In the data rows, zero lies at 4.5, halfway between 4 and 5.
Here are some points:
[5 4 3 8 6 8 2 4 4 4 5 6 9 6 5 5 1 5 7 7 2 4 3 3]
[5 4 4 4 5 3 4 3 3 3 3 5 5 4 6 3 7 4 3 4 4 5 4 6]
[4 4 2 3 4 1 1 1 6 6 2 1 7 6 4 6 9 1 4 4 5 4 5 5]
[5 4 4 4 4 2 7 2 3 7 4 2 4 5 5 5 7 4 5 2 6 5 4 5]
[5 6 6 5 5 6 5 3 3 5 6 4 9 6 4 5 0 6 6 6 3 6 5 3]
[4 5 3 9 5 3 3 3 0 6 2 4 5 4 1 7 8 4 3 1 5 3 4 7]
[4 4 9 3 5 5 2 9 4 5 5 5 4 4 5 2 0 4 7 7 3 6 4 4]
[4 5 5 3 4 4 8 8 3 5 4 2 4 2 6 6 6 4 4 0 6 3 5 5]
[5 6 7 4 4 7 5 6 6 6 6 6 5 6 6 3 0 5 0 6 4 6 3 3]
[4 4 2 2 3 2 7 4 3 7 3 2 3 4 3 3 5 4 4 2 4 1 3 5]
[5 4 5 4 6 6 5 5 8 4 5 4 4 6 5 2 4 3 5 5 6 4 3 5]
[4 5 5 5 6 6 3 5 8 3 7 5 6 5 5 2 3 4 6 7 4 5 3 9]
[4 3 0 4 3 3 5 6 3 9 2 3 9 3 0 7 9 1 1 0 8 2 2 4]
[4 6 5 5 3 2 2 3 5 4 4 3 6 7 4 4 4 4 5 6 4 3 5 4]
[4 4 0 4 6 2 2 3 4 9 2 1 6 5 3 6 9 1 3 5 6 4 5 3]
[3 4 6 6 4 6 6 6 6 3 5 7 6 4 1 4 1 6 6 9 2 5 5 1]
[5 5 5 4 4 9 4 7 4 3 6 9 7 5 4 5 1 6 5 7 2 5 4 3]
[3 4 5 0 5 4 4 4 4 5 6 5 2 4 5 5 4 3 4 5 4 4 5 6]
[6 6 5 7 5 9 5 6 6 2 5 8 6 5 9 6 2 8 4 7 5 5 5 3]
[5 4 3 6 4 3 4 5 6 6 2 6 4 5 4 8 5 3 4 5 5 5 6 4]
[5 4 5 5 8 3 7 6 5 4 4 6 6 5 4 8 5 6 6 5 6 4 4 2]
[4 6 6 3 4 7 8 9 5 4 6 8 3 4 5 2 1 7 3 3 5 9 2 2]
[3 3 1 4 5 1 3 0 1 8 2 0 7 4 3 5 9 1 6 2 6 2 4 4]
[5 4 4 3 2 6 6 6 5 3 4 5 5 4 5 4 8 5 5 3 5 3 4 5]
[7 3 5 4 4 2 2 0 2 9 4 3 7 4 4 7 9 4 5 4 6 3 5 4]
[3 5 6 2 8 5 9 7 5 4 7 5 1 2 7 4 3 9 5 0 7 4 5 7]
[5 3 3 3 6 4 5 5 5 4 4 1 3 3 4 5 8 4 4 3 5 3 4 5]
[6 5 6 5 5 9 7 4 7 5 4 5 4 5 6 5 1 5 5 6 3 7 5 6]
[5 4 3 7 7 5 6 4 4 3 3 4 4 7 1 7 2 6 7 7 3 4 4 3]
[4 4 4 6 5 9 6 8 7 2 7 6 3 5 5 4 3 6 8 6 3 6 4 4]
Then 24 other points, each followed by its number:
[3 4 5 5 4 5 4 4 5 4 5 5 4 3 5 4 2 4 6 7 3 5 4 4] 0
[3 6 4 5 5 8 6 7 5 5 5 8 4 5 3 4 1 5 5 2 7 4 5 5] 1
[5 7 4 8 6 6 2 5 5 3 4 7 5 4 2 3 4 7 4 5 6 4 4 4] 2
[7 5 5 4 5 5 5 3 5 4 5 3 4 5 4 3 0 6 4 5 6 7 5 7] 3
[4 4 6 3 6 6 3 7 6 3 6 6 2 4 5 4 2 6 5 4 4 6 5 5] 4
[5 4 3 2 4 3 9 4 4 6 5 5 2 2 5 4 9 2 3 2 6 4 5 7] 5
[5 5 9 4 6 6 0 0 4 3 4 3 3 7 6 1 0 6 7 6 2 5 7 5] 6
[3 5 0 5 5 4 3 2 5 4 9 4 4 5 4 4 5 3 2 6 5 5 5 4] 7
[4 5 4 0 0 6 5 3 4 3 2 3 4 5 5 5 8 3 4 4 6 6 5 5] 8
[4 5 2 6 3 4 5 3 4 5 5 3 4 4 5 5 9 2 4 3 6 4 2 2] 9
[5 4 4 4 4 4 2 5 4 5 4 4 6 6 2 9 6 4 4 5 7 5 4 5] 10
[5 4 3 4 4 5 4 4 4 6 4 7 4 4 4 4 7 4 4 2 4 4 4 5] 11
[3 6 8 9 5 7 6 9 6 2 4 7 5 5 4 5 1 7 5 3 4 4 5 4] 12
[4 6 5 5 7 7 5 6 5 2 5 6 3 6 6 5 4 7 6 4 5 6 4 5] 13
[6 6 7 4 2 5 9 9 7 5 7 7 0 1 6 5 4 5 2 2 5 6 7 6] 14
[3 4 4 4 4 4 6 4 5 5 5 9 5 4 5 7 5 2 1 0 5 3 3 6] 15
[5 4 4 5 4 4 3 4 6 5 5 5 4 5 4 5 2 5 6 6 4 4 4 4] 16
[4 6 4 4 4 5 6 7 6 5 5 6 3 1 4 6 8 2 3 3 6 3 4 4] 17
[4 4 5 6 6 6 3 4 6 3 6 7 5 6 3 4 3 5 5 6 4 4 4 2] 18
[6 4 2 4 4 4 3 3 4 3 5 4 6 4 4 5 5 7 5 5 4 0 3 5] 19
[4 4 3 4 4 5 4 6 4 5 2 6 3 3 4 4 5 6 4 3 5 4 5 6] 20
[2 4 3 4 4 1 5 0 0 7 2 1 6 4 6 6 9 1 3 4 6 2 3 4] 21
[3 4 4 4 5 0 5 5 2 7 3 4 1 3 4 6 4 4 3 2 6 1 4 6] 22
[4 4 4 5 4 4 5 4 4 5 5 5 3 5 4 4 5 4 4 5 4 2 5 4] 23
Which of these numbered points is nearest to each point below, looking only along the 3 directions in which the first points spread most? Its number follows each.
[4 4 4 4 4 5 3 4 5 6 5 1 5 5 6 4 4 4 5 6 4 6 5 3] > 7
[5 4 4 4 6 5 8 6 7 5 4 5 2 5 6 3 5 5 1 4 6 6 5 5] > 20
[4 7 4 5 5 4 4 5 4 5 4 5 7 3 5 3 7 3 2 4 7 4 5 5] > 11
[5 5 2 5 2 4 6 5 3 5 4 6 5 1 4 6 7 3 3 1 4 2 4 3] > 15
[5 5 5 5 5 7 8 8 4 3 3 8 4 4 5 6 2 4 2 5 4 4 3 4] > 1
[5 5 3 4 3 4 7 7 5 5 3 6 1 2 6 7 6 4 2 0 6 1 4 5] > 17
[5 6 9 5 5 7 5 5 6 3 3 6 4 7 6 1 0 8 6 5 3 9 5 5] > 4
[5 7 5 4 5 8 7 6 5 4 6 3 5 4 5 5 1 4 5 3 4 6 5 6] > 13
[4 3 5 2 4 2 8 4 3 6 2 2 0 2 8 5 9 4 3 1 7 6 5 9] > 5
[4 3 4 4 5 3 3 4 0 6 3 2 5 2 3 6 8 4 4 3 4 2 3 7] > 9
[5 6 3 3 6 4 3 6 5 4 5 4 5 6 4 5 5 5 3 6 7 5 4 5] > 23
[5 4 4 4 5 5 5 5 7 3 3 5 2 5 6 4 6 6 4 5 3 6 6 6] > 3
[5 5 6 5 5 5 4 5 5 4 6 5 5 5 4 4 3 4 6 5 5 7 5 3] > 0
[4 5 6 3 4 7 6 9 5 3 4 5 3 5 5 4 1 5 6 4 4 4 5 5] > 13
[1 5 6 5 4 6 4 7 5 6 6 4 6 4 5 7 1 5 4 6 4 4 4 2] > 2
[5 5 3 4 5 5 4 4 4 4 5 3 4 5 5 8 6 4 5 5 5 2 5 3] > 19
[6 5 3 5 6 5 3 5 5 4 4 4 5 5 4 3 4 4 6 6 4 5 6 3] > 16
[5 4 7 5 5 5 3 4 7 3 6 5 3 6 5 4 3 8 4 7 3 6 6 4] > 0
[6 5 7 4 3 5 8 9 6 4 5 5 0 3 7 5 2 6 3 2 6 4 5 6] > 14
[4 5 4 6 4 4 8 7 5 5 5 7 3 4 3 5 7 2 2 2 4 4 4 5] > 15
[5 5 5 5 6 2 2 2 5 4 5 4 5 7 7 3 0 4 7 8 0 8 6 7] > 6
[5 6 4 5 4 5 8 7 6 7 4 8 3 1 3 6 6 4 3 2 3 2 4 5] > 15
[4 6 4 5 3 6 5 8 5 3 4 9 4 3 3 4 2 6 4 6 3 5 5 3] > 12
[5 4 5 7 5 3 6 4 3 4 5 5 6 2 9 4 5 6 3 2 5 2 6 5] > 20
[6 6 7 7 5 6 5 6 5 3 6 6 5 4 5 4 1 7 4 5 4 6 5 4] > 13
[4 6 6 5 4 4 3 4 4 4 1 4 5 4 6 5 3 5 6 5 4 5 4 3] > 16
[4 5 1 1 3 0 3 2 2 9 2 1 8 4 4 6 9 0 4 1 5 3 4 5] > 21
[4 4 2 4 4 1 2 2 3 5 3 2 3 4 0 4 9 1 4 1 5 2 8 5] > 21
[5 4 2 5 3 2 4 6 7 6 4 2 7 3 6 7 9 2 2 1 5 3 3 4] > 9
[2 3 5 3 3 2 2 0 4 8 2 3 7 3 5 6 9 2 3 1 8 1 4 6] > 21
